B = ((0.10, -2.93, -1.71, -1.32, 1.65, 3.68, -0.14, 0.39, 1.82, -1.36, 0.94, -1.95, 2.56, -1.64), (-1.54, -4.87, -3.78, -0.60, 3.97, 7.45, 0.46, -0.12, 2.09, -1.38, 1.76, -3.63, 3.59, -2.79), (-0.58, -3.96, -4.30, 0.17, 5.53, 7.34, -0.26, 0.57, 0.62, -1.01, 1.24, -3.21, 3.07, -1.06), (-3.96, -4.49, 0.58, -2.63, -4.04, 2.64, 2.63, -2.34, 5.61, -1.67, 2.29, -2.45, 2.86, -6.60), (0.11, -1.12, 2.52, -3.09, -4.72, -2.12, 0.68, -0.51, 3.58, -1.44, 0.55, 0.09, 1.27, -2.93))
Indices start at 1.
(1, 1) -> 0.10
(3, 5) -> 5.53
(5, 9) -> 3.58
(2, 4) -> -0.60
(3, 6) -> 7.34
(1, 11) -> 0.94
(3, 9) -> 0.62
(4, 8) -> -2.34
(4, 13) -> 2.86
(5, 1) -> 0.11
(1, 10) -> -1.36
(4, 11) -> 2.29
(2, 2) -> -4.87
(1, 12) -> -1.95
(2, 13) -> 3.59
(1, 3) -> -1.71
(5, 3) -> 2.52
(5, 10) -> -1.44
(1, 9) -> 1.82
(2, 10) -> -1.38
(5, 8) -> -0.51
(1, 8) -> 0.39
(3, 2) -> -3.96
(4, 7) -> 2.63
(2, 3) -> -3.78
(1, 6) -> 3.68
(5, 4) -> -3.09
(4, 9) -> 5.61
(3, 7) -> -0.26
(5, 13) -> 1.27

arr =
 0.19 -0.43  1.46 -0.18  2.61  0.84  0.16  0.25  0.86  0.38
 0.65 -0.09  0.73  0.00  1.89 -0.23  0.52  1.07  0.13  0.50
 1.01 -2.06  3.22 -1.98  1.16  2.30  0.39  0.09  2.32 -1.58
-0.31 -1.81  0.78  0.40 -0.52 -1.68 -0.46  0.19 -1.74 -0.80
-0.45  7.25 -3.36  3.96 -2.32 -2.90  1.55  0.94 -2.99  1.06
-0.23 -0.46  0.50 -1.41  2.61  0.76  0.62  1.46  0.87 -0.65
-0.17 -0.40 -0.84 -0.61 -0.47 -0.80  0.95 -0.25  0.31  0.49
 0.34 -1.90 -0.40 -0.29  0.60  1.70 -0.63  1.21  2.16 -2.15
 1.96 -2.78  0.32  1.78  0.49 -2.25  1.22  0.22  3.30  2.06
-1.27  0.09  2.24 -0.13  1.22  1.71  1.84  0.45 -0.34  0.95
 0.35 -0.37  0.38  0.68  1.16  0.19  1.98 -0.05 -1.14  0.52
 1.68 -0.61  1.14 -0.66  1.73  1.93 -0.35  0.23  1.61 -0.12
-2.65 -0.15 -1.00  1.76  2.16  1.03 -0.08  0.35 -0.41  2.03
 1.47 -0.21  1.60 -2.45 -0.18  0.71  3.52 -1.72 -0.03  1.24
 1.53 -1.13  1.96 -0.10  1.54  0.81  0.53  1.39  0.14  0.70
Indices start at 1.
(1, 1) = 0.19
(2, 4) = 0.00
(4, 9) = -1.74
(2, 9) = 0.13
(7, 3) = -0.84
(6, 10) = -0.65
(10, 2) = 0.09
(11, 7) = 1.98
(13, 8) = 0.35
(13, 7) = -0.08
(12, 6) = 1.93
(14, 10) = 1.24
(6, 9) = 0.87
(8, 4) = -0.29
(15, 10) = 0.70
(1, 4) = -0.18
(2, 2) = -0.09
(8, 3) = -0.40
(8, 7) = -0.63
(9, 8) = 0.22
(10, 9) = -0.34
(13, 2) = -0.15
(2, 7) = 0.52
(11, 8) = -0.05
(12, 10) = -0.12
(3, 6) = 2.30
(6, 2) = -0.46
(12, 8) = 0.23
(4, 1) = -0.31
(9, 5) = 0.49
(9, 7) = 1.22
(6, 6) = 0.76
(1, 3) = 1.46
(11, 10) = 0.52
(9, 4) = 1.78
(2, 8) = 1.07

data =
 2.78 -1.84  1.71  1.12 -2.69 -2.52 -1.95 -0.88 -2.13 -1.28  3.04 -5.46 -3.81 -1.21 -0.88
 1.30  0.36  0.74 -1.45 -3.57  1.48 -2.68 -2.41  4.85  0.60 -2.02 -1.59  2.62 -4.73 -0.26
-2.54  3.52  1.42  0.59 -2.07  1.72 -0.45 -1.12 -1.42  1.63 -0.69  0.60 -3.68 -0.32 -1.60
-0.31 -3.76  1.21 -0.91 -0.62 -1.59 -1.52 -1.19  3.85  0.83 -1.14  1.75 -2.67 -1.71 -4.04
-1.35 -0.37  0.24  2.12  1.22  0.64 -1.79  5.76 -0.50 -2.24 -3.61  3.41  3.39  7.54 -3.47
 5.16  0.52 -1.91 -1.28  5.19  3.74  2.10 -0.68 -2.52  1.46 -0.24 -0.44 -1.70 -1.12 -4.11
-0.92  0.26 -1.14 -0.93  2.07  5.16 -3.16 -0.68  0.12  4.21  0.95  4.07 -1.72  1.20 -1.26
-0.49  4.06 -3.11  4.40 -1.58  4.11 -5.99 -0.61 -6.37  3.00 -3.14 -1.28  0.54  1.04  1.86
 0.52 -0.13  0.87 -0.96  0.96  0.63 -5.22 -2.59  0.24  2.92  2.09  3.03 -2.19  5.15  0.35
 2.63  1.00  1.83  2.02  4.73 -4.45  1.43  2.95  4.09 -1.22 -3.27 -4.17  0.45  4.59  2.45
-0.88  1.84  1.13  1.08  0.52  2.20  0.65  0.55  1.46 -4.63 -1.76  1.10 -0.16 -3.13 -1.85
 0.02  2.07  3.20 -3.03 -2.45  0.60  0.61 -1.30 -0.80 -2.83 -1.65 -0.60  1.21  1.22 -3.94
-4.92 -5.17 -3.05  0.60 -5.96  1.86 -3.56  1.51 -0.98 -3.88  2.38 -0.51  5.20  2.00 -0.54
-0.88  3.46 -2.38 -0.34  0.55 -0.52 -1.64  2.33  4.78  0.45 -1.41 -0.74  6.55 -5.26 -2.10
-3.14 -0.99  0.74 -2.64 -1.34 -1.76 -4.22 -1.50 -0.82  4.42  1.51  2.79  3.30 -4.65  1.39
-0.97 -2.03 -1.19 -0.42 -3.26  4.64 -0.29  1.77 -0.17 -1.40  0.15 -2.63  0.54  0.50  0.42
Rows and columns are counted from 1.
(1, 1) => 2.78
(16, 9) => -0.17
(16, 4) => -0.42
(11, 11) => -1.76
(14, 4) => -0.34
(2, 11) => -2.02
(8, 8) => -0.61
(1, 8) => -0.88
(13, 5) => -5.96
(8, 9) => -6.37
(3, 8) => -1.12
(10, 12) => -4.17
(3, 2) => 3.52
(3, 10) => 1.63
(13, 2) => -5.17
(1, 15) => -0.88
(11, 5) => 0.52
(5, 11) => -3.61
(5, 13) => 3.39
(5, 5) => 1.22
(15, 2) => -0.99
(16, 8) => 1.77
(14, 10) => 0.45
(16, 13) => 0.54
(8, 15) => 1.86
(1, 7) => -1.95
(15, 12) => 2.79
(9, 5) => 0.96
(5, 7) => -1.79
(2, 6) => 1.48
(14, 14) => -5.26
(4, 9) => 3.85
(9, 3) => 0.87
(10, 6) => -4.45
(13, 1) => -4.92
